Each row is where one point has got to under a steady rotation. How many steps took it there?
The counts run from 0 to 293.
106, 110, 114, 123, 97, 107, 100, 103, 104, 109, 117, 112, 110, 103, 122, 78, 83, 120, 111, 108, 91, 117, 74, 53, 106, 106, 81, 112, 92, 119, 109, 119, 111, 72, 94, 98, 83, 81, 95, 110, 116, 105, 98, 114, 125, 114, 94, 91, 122, 126, 105, 94, 121, 95, 111, 99, 109	234
110, 107, 115, 103, 94, 87, 79, 72, 102, 103, 135, 81, 86, 75, 94, 87, 87, 108, 110, 80, 114, 127, 127, 87, 103, 87, 126, 86, 94, 90, 120, 107, 98, 112, 92, 88, 104, 109, 89, 111, 93, 85, 104, 114, 127, 97, 118, 127, 97, 92, 105, 102, 75, 115, 92, 128, 76	70
51, 104, 108, 96, 98, 100, 75, 101, 87, 142, 112, 88, 115, 91, 105, 113, 89, 69, 102, 102, 96, 98, 118, 114, 119, 125, 105, 114, 92, 103, 93, 93, 119, 117, 87, 100, 95, 105, 101, 90, 104, 92, 66, 106, 120, 87, 116, 111, 87, 87, 109, 137, 93, 86, 91, 86, 78	56
87, 69, 82, 88, 81, 97, 101, 80, 94, 101, 120, 93, 110, 79, 117, 101, 86, 74, 115, 94, 93, 97, 91, 112, 107, 114, 112, 101, 81, 88, 111, 103, 86, 62, 90, 110, 87, 122, 86, 99, 95, 136, 123, 118, 91, 89, 57, 95, 97, 92, 104, 102, 107, 125, 113, 81, 100	114
108, 107, 114, 106, 101, 114, 125, 124, 104, 100, 109, 125, 91, 87, 91, 93, 80, 100, 124, 88, 86, 116, 92, 93, 110, 80, 85, 107, 110, 106, 83, 121, 114, 83, 120, 121, 55, 66, 130, 112, 109, 96, 93, 116, 101, 104, 107, 98, 106, 101, 104, 85, 103, 129, 103, 94, 127	27
105, 90, 95, 53, 92, 97, 94, 132, 104, 136, 94, 104, 109, 118, 89, 105, 105, 112, 96, 107, 104, 129, 119, 121, 100, 96, 75, 88, 122, 84, 85, 100, 96, 111, 105, 93, 82, 108, 95, 102, 120, 85, 101, 73, 88, 91, 114, 111, 80, 102, 72, 104, 86, 129, 92, 103, 92	93
101, 105, 100, 124, 120, 117, 69, 97, 91, 98, 94, 91, 108, 83, 109, 87, 119, 122, 95, 110, 109, 122, 112, 90, 89, 76, 107, 79, 100, 84, 79, 79, 100, 112, 98, 106, 72, 87, 82, 98, 69, 107, 111, 83, 101, 113, 91, 131, 66, 109, 105, 106, 86, 125, 126, 117, 102	164
106, 76, 96, 60, 113, 86, 82, 81, 89, 103, 86, 81, 113, 108, 80, 110, 122, 105, 84, 118, 101, 133, 102, 101, 105, 104, 110, 66, 97, 106, 94, 109, 104, 102, 90, 83, 118, 135, 76, 103, 101, 91, 120, 73, 120, 94, 105, 102, 88, 97, 66, 104, 93, 108, 112, 116, 75	288
100, 94, 100, 82, 113, 85, 121, 99, 105, 75, 91, 102, 101, 106, 90, 97, 90, 82, 96, 111, 100, 82, 90, 99, 105, 99, 152, 66, 85, 111, 115, 108, 85, 77, 120, 95, 146, 114, 87, 119, 106, 99, 95, 122, 107, 95, 78, 100, 125, 81, 97, 103, 108, 99, 104, 109, 102	192
101, 119, 119, 109, 91, 102, 90, 107, 104, 101, 127, 84, 117, 98, 104, 72, 87, 126, 117, 103, 117, 114, 109, 43, 108, 101, 126, 90, 86, 98, 108, 109, 103, 110, 114, 93, 83, 100, 86, 110, 106, 87, 104, 123, 114, 110, 114, 121, 101, 96, 134, 120, 92, 98, 81, 113, 98	72
125, 95, 81, 84, 103, 112, 88, 99, 113, 98, 121, 94, 95, 77, 103, 84, 101, 115, 92, 90, 133, 106, 91, 66, 104, 71, 86, 82, 92, 103, 92, 83, 118, 99, 76, 118, 88, 92, 89, 89, 92, 95, 89, 86, 112, 107, 89, 137, 88, 90, 119, 107, 122, 135, 107, 122, 110	37
121, 107, 90, 70, 113, 110, 86, 70, 118, 86, 76, 90, 102, 96, 95, 105, 112, 91, 77, 101, 126, 116, 104, 86, 105, 90, 131, 95, 87, 65, 86, 97, 93, 105, 116, 104, 88, 74, 102, 88, 94, 98, 112, 99, 69, 73, 98, 120, 106, 95, 97, 85, 118, 131, 99, 118, 110	5
84, 102, 116, 99, 90, 96, 99, 109, 90, 99, 92, 104, 118, 121, 113, 98, 125, 102, 87, 109, 85, 112, 109, 87, 113, 123, 109, 98, 81, 71, 79, 99, 87, 94, 125, 80, 102, 91, 89, 102, 107, 94, 74, 86, 108, 98, 96, 94, 104, 99, 98, 137, 80, 46, 117, 63, 81	89
82, 90, 71, 94, 97, 108, 77, 92, 77, 101, 97, 89, 110, 76, 120, 95, 109, 88, 97, 111, 100, 94, 77, 81, 105, 106, 87, 105, 76, 103, 101, 86, 118, 98, 57, 113, 91, 135, 66, 100, 84, 111, 96, 89, 120, 94, 63, 113, 98, 102, 115, 116, 114, 106, 114, 80, 115	242
94, 100, 124, 71, 100, 101, 111, 77, 111, 109, 92, 110, 89, 103, 84, 115, 110, 74, 69, 85, 89, 121, 106, 110, 110, 97, 100, 94, 95, 84, 88, 97, 107, 95, 99, 83, 113, 71, 128, 79, 112, 87, 71, 91, 120, 83, 125, 106, 111, 85, 74, 113, 101, 83, 102, 84, 81	215
98, 106, 75, 108, 93, 83, 111, 107, 111, 114, 106, 120, 98, 107, 110, 87, 119, 114, 83, 84, 104, 101, 87, 110, 119, 100, 65, 105, 116, 59, 109, 137, 88, 79, 101, 99, 115, 72, 101, 96, 97, 111, 82, 87, 98, 100, 83, 78, 102, 107, 79, 111, 100, 108, 128, 80, 106	124
79, 79, 101, 84, 112, 82, 122, 100, 92, 82, 97, 92, 113, 87, 86, 105, 100, 89, 115, 102, 102, 93, 94, 99, 109, 114, 157, 60, 85, 112, 108, 123, 89, 77, 114, 101, 131, 125, 89, 109, 100, 114, 105, 120, 118, 92, 73, 91, 99, 76, 104, 108, 97, 106, 111, 98, 90	193
92, 118, 125, 120, 100, 115, 101, 116, 110, 104, 118, 97, 124, 105, 105, 75, 80, 139, 116, 111, 113, 112, 105, 46, 98, 109, 114, 97, 93, 105, 106, 100, 98, 103, 112, 99, 82, 91, 74, 110, 104, 96, 94, 114, 107, 118, 102, 107, 113, 109, 133, 113, 96, 85, 83, 101, 94	73
109, 90, 87, 89, 97, 80, 90, 87, 106, 109, 98, 92, 118, 118, 102, 93, 102, 100, 108, 107, 116, 100, 109, 110, 115, 122, 109, 91, 90, 82, 125, 117, 93, 93, 102, 83, 137, 122, 53, 142, 113, 82, 109, 108, 78, 84, 85, 116, 111, 89, 89, 84, 91, 100, 96, 94, 98	79
96, 100, 89, 120, 113, 107, 72, 98, 84, 87, 95, 83, 104, 86, 118, 77, 122, 123, 104, 114, 101, 117, 110, 80, 92, 84, 108, 88, 92, 94, 93, 89, 106, 103, 91, 103, 83, 105, 76, 101, 62, 111, 118, 83, 115, 118, 84, 122, 76, 113, 105, 117, 88, 105, 140, 110, 96	163
103, 94, 101, 61, 106, 95, 80, 88, 75, 81, 83, 82, 120, 100, 92, 104, 110, 79, 99, 122, 99, 119, 84, 99, 100, 114, 123, 112, 72, 90, 97, 109, 101, 118, 97, 93, 76, 126, 107, 126, 98, 97, 135, 102, 112, 90, 89, 112, 100, 111, 72, 97, 110, 109, 113, 89, 124	209
83, 99, 133, 96, 105, 111, 89, 88, 95, 82, 80, 123, 110, 80, 108, 116, 110, 93, 88, 100, 110, 108, 68, 57, 114, 96, 111, 90, 79, 96, 84, 113, 100, 76, 103, 96, 98, 78, 112, 106, 122, 89, 83, 123, 129, 96, 101, 93, 104, 94, 110, 111, 122, 101, 91, 102, 123	120
111, 98, 120, 107, 90, 105, 105, 109, 107, 110, 129, 114, 96, 104, 116, 71, 73, 115, 107, 102, 81, 136, 108, 86, 82, 98, 93, 106, 112, 94, 95, 113, 81, 88, 121, 107, 52, 74, 122, 110, 108, 120, 115, 115, 113, 115, 102, 82, 101, 108, 87, 95, 99, 118, 106, 106, 96	107
85, 93, 142, 97, 106, 106, 96, 90, 110, 90, 99, 117, 140, 107, 110, 86, 97, 116, 87, 111, 121, 115, 93, 61, 110, 117, 125, 94, 85, 77, 93, 105, 73, 101, 123, 91, 92, 72, 97, 111, 126, 100, 107, 112, 97, 104, 93, 99, 96, 104, 106, 107, 111, 78, 94, 83, 111	201
81, 82, 80, 64, 99, 98, 107, 123, 90, 98, 99, 92, 126, 100, 102, 82, 111, 130, 96, 115, 110, 112, 87, 72, 101, 120, 106, 81, 100, 91, 105, 106, 80, 88, 87, 96, 91, 134, 76, 96, 100, 112, 116, 86, 101, 113, 62, 98, 91, 116, 91, 120, 112, 123, 114, 93, 109	1
102, 100, 95, 75, 118, 105, 119, 84, 96, 102, 104, 83, 107, 103, 97, 85, 64, 59, 99, 107, 84, 79, 93, 95, 116, 104, 138, 114, 88, 126, 110, 97, 122, 73, 117, 111, 95, 88, 107, 91, 112, 114, 112, 104, 95, 84, 78, 109, 121, 94, 96, 81, 127, 100, 114, 109, 104	225
104, 98, 85, 97, 106, 77, 90, 80, 102, 124, 96, 92, 110, 105, 91, 100, 114, 99, 116, 90, 107, 92, 93, 113, 134, 91, 95, 87, 116, 105, 117, 132, 120, 68, 87, 83, 153, 103, 58, 105, 114, 78, 103, 94, 105, 96, 95, 111, 88, 85, 93, 97, 92, 108, 125, 120, 96	159
105, 136, 87, 121, 125, 106, 87, 99, 108, 102, 96, 107, 83, 106, 99, 97, 118, 101, 67, 112, 97, 90, 103, 125, 87, 78, 102, 101, 91, 91, 88, 84, 112, 123, 86, 96, 91, 68, 96, 89, 71, 120, 73, 107, 109, 95, 100, 114, 105, 111, 105, 108, 110, 99, 144, 109, 100	52
122, 106, 97, 89, 120, 86, 127, 118, 122, 88, 94, 111, 90, 114, 82, 89, 89, 91, 96, 109, 108, 88, 95, 104, 105, 105, 140, 74, 94, 103, 115, 106, 78, 78, 127, 94, 147, 105, 86, 126, 108, 89, 90, 122, 90, 94, 86, 107, 132, 89, 96, 93, 110, 112, 104, 122, 104	191
112, 127, 89, 93, 124, 90, 86, 116, 89, 125, 106, 74, 102, 113, 83, 72, 82, 106, 86, 125, 111, 93, 99, 89, 93, 94, 124, 99, 86, 110, 106, 84, 117, 135, 83, 90, 102, 112, 99, 109, 99, 83, 96, 99, 115, 90, 115, 130, 104, 112, 93, 111, 118, 109, 105, 130, 100	256
92, 79, 95, 102, 106, 80, 107, 85, 70, 101, 129, 88, 111, 89, 107, 69, 90, 91, 119, 88, 82, 86, 94, 109, 123, 95, 114, 100, 97, 93, 124, 123, 107, 61, 99, 97, 114, 110, 95, 102, 101, 123, 118, 101, 123, 112, 68, 99, 84, 106, 86, 108, 93, 104, 141, 92, 110	33
85, 61, 100, 70, 95, 95, 107, 78, 94, 105, 120, 101, 118, 96, 108, 99, 79, 75, 102, 98, 94, 84, 93, 114, 97, 115, 117, 91, 85, 104, 115, 99, 86, 65, 89, 101, 108, 123, 90, 99, 108, 124, 111, 109, 106, 94, 55, 96, 99, 91, 97, 103, 114, 109, 111, 79, 99	113
82, 93, 85, 89, 94, 99, 115, 114, 120, 117, 99, 124, 131, 125, 103, 102, 113, 121, 92, 101, 118, 104, 96, 118, 105, 115, 74, 90, 110, 71, 100, 115, 83, 96, 115, 111, 99, 77, 77, 103, 104, 122, 88, 87, 59, 93, 74, 83, 114, 95, 97, 93, 101, 112, 109, 61, 102	204
95, 96, 96, 93, 117, 98, 123, 106, 99, 86, 84, 95, 98, 100, 94, 103, 98, 73, 101, 118, 69, 92, 116, 128, 96, 92, 140, 90, 94, 104, 80, 93, 102, 83, 144, 119, 72, 82, 119, 97, 76, 126, 105, 100, 87, 86, 88, 104, 102, 91, 92, 83, 95, 107, 126, 105, 93	99
94, 116, 96, 98, 125, 106, 115, 79, 114, 96, 78, 96, 86, 91, 104, 107, 103, 85, 69, 99, 105, 100, 102, 102, 94, 85, 99, 105, 92, 87, 94, 71, 112, 116, 99, 120, 103, 69, 109, 75, 72, 105, 74, 77, 91, 66, 98, 127, 129, 99, 99, 93, 110, 118, 109, 98, 86	133
111, 90, 76, 88, 92, 81, 81, 108, 91, 93, 96, 93, 117, 111, 99, 92, 107, 101, 114, 115, 113, 97, 95, 95, 113, 124, 110, 92, 78, 91, 117, 118, 93, 101, 94, 90, 122, 144, 49, 144, 93, 85, 111, 108, 93, 96, 82, 116, 110, 90, 96, 95, 86, 96, 102, 81, 105	80
116, 110, 76, 84, 72, 89, 100, 79, 121, 93, 116, 88, 86, 85, 101, 97, 117, 126, 90, 81, 116, 143, 107, 67, 95, 87, 93, 74, 100, 79, 105, 117, 96, 98, 97, 100, 82, 106, 83, 94, 77, 117, 109, 105, 105, 106, 98, 95, 106, 95, 120, 101, 95, 135, 97, 114, 83	197
79, 109, 125, 127, 111, 123, 111, 120, 118, 105, 98, 113, 127, 107, 110, 80, 88, 141, 113, 111, 108, 110, 109, 62, 106, 105, 102, 88, 98, 104, 97, 96, 85, 94, 105, 105, 85, 81, 74, 102, 100, 106, 93, 109, 101, 110, 85, 100, 118, 112, 131, 101, 94, 92, 92, 92, 95	74
129, 113, 108, 95, 111, 107, 134, 111, 117, 107, 106, 124, 83, 105, 85, 94, 85, 105, 101, 87, 94, 98, 75, 102, 112, 82, 74, 91, 117, 117, 107, 120, 115, 68, 106, 96, 112, 63, 108, 104, 124, 87, 74, 107, 105, 107, 99, 98, 128, 94, 95, 86, 119, 122, 105, 109, 117	29
88, 85, 97, 73, 117, 82, 76, 103, 67, 110, 105, 86, 130, 99, 84, 80, 98, 100, 81, 110, 119, 104, 79, 94, 115, 99, 110, 97, 89, 89, 105, 104, 99, 121, 82, 96, 102, 122, 112, 106, 106, 93, 113, 84, 121, 96, 94, 109, 67, 116, 70, 122, 123, 118, 116, 98, 128	128
98, 90, 129, 106, 90, 105, 109, 105, 96, 99, 124, 104, 96, 97, 123, 77, 74, 110, 106, 104, 77, 142, 105, 72, 85, 110, 103, 101, 95, 100, 94, 112, 85, 85, 122, 98, 57, 84, 127, 116, 106, 116, 116, 114, 130, 115, 111, 77, 98, 118, 86, 103, 89, 111, 101, 99, 82	106
109, 105, 105, 108, 101, 84, 97, 73, 108, 101, 127, 82, 67, 72, 93, 94, 97, 96, 111, 77, 102, 119, 131, 103, 101, 80, 124, 81, 97, 93, 119, 101, 106, 97, 90, 94, 116, 117, 90, 103, 72, 100, 101, 109, 124, 95, 108, 120, 94, 92, 101, 106, 71, 128, 107, 118, 64	69
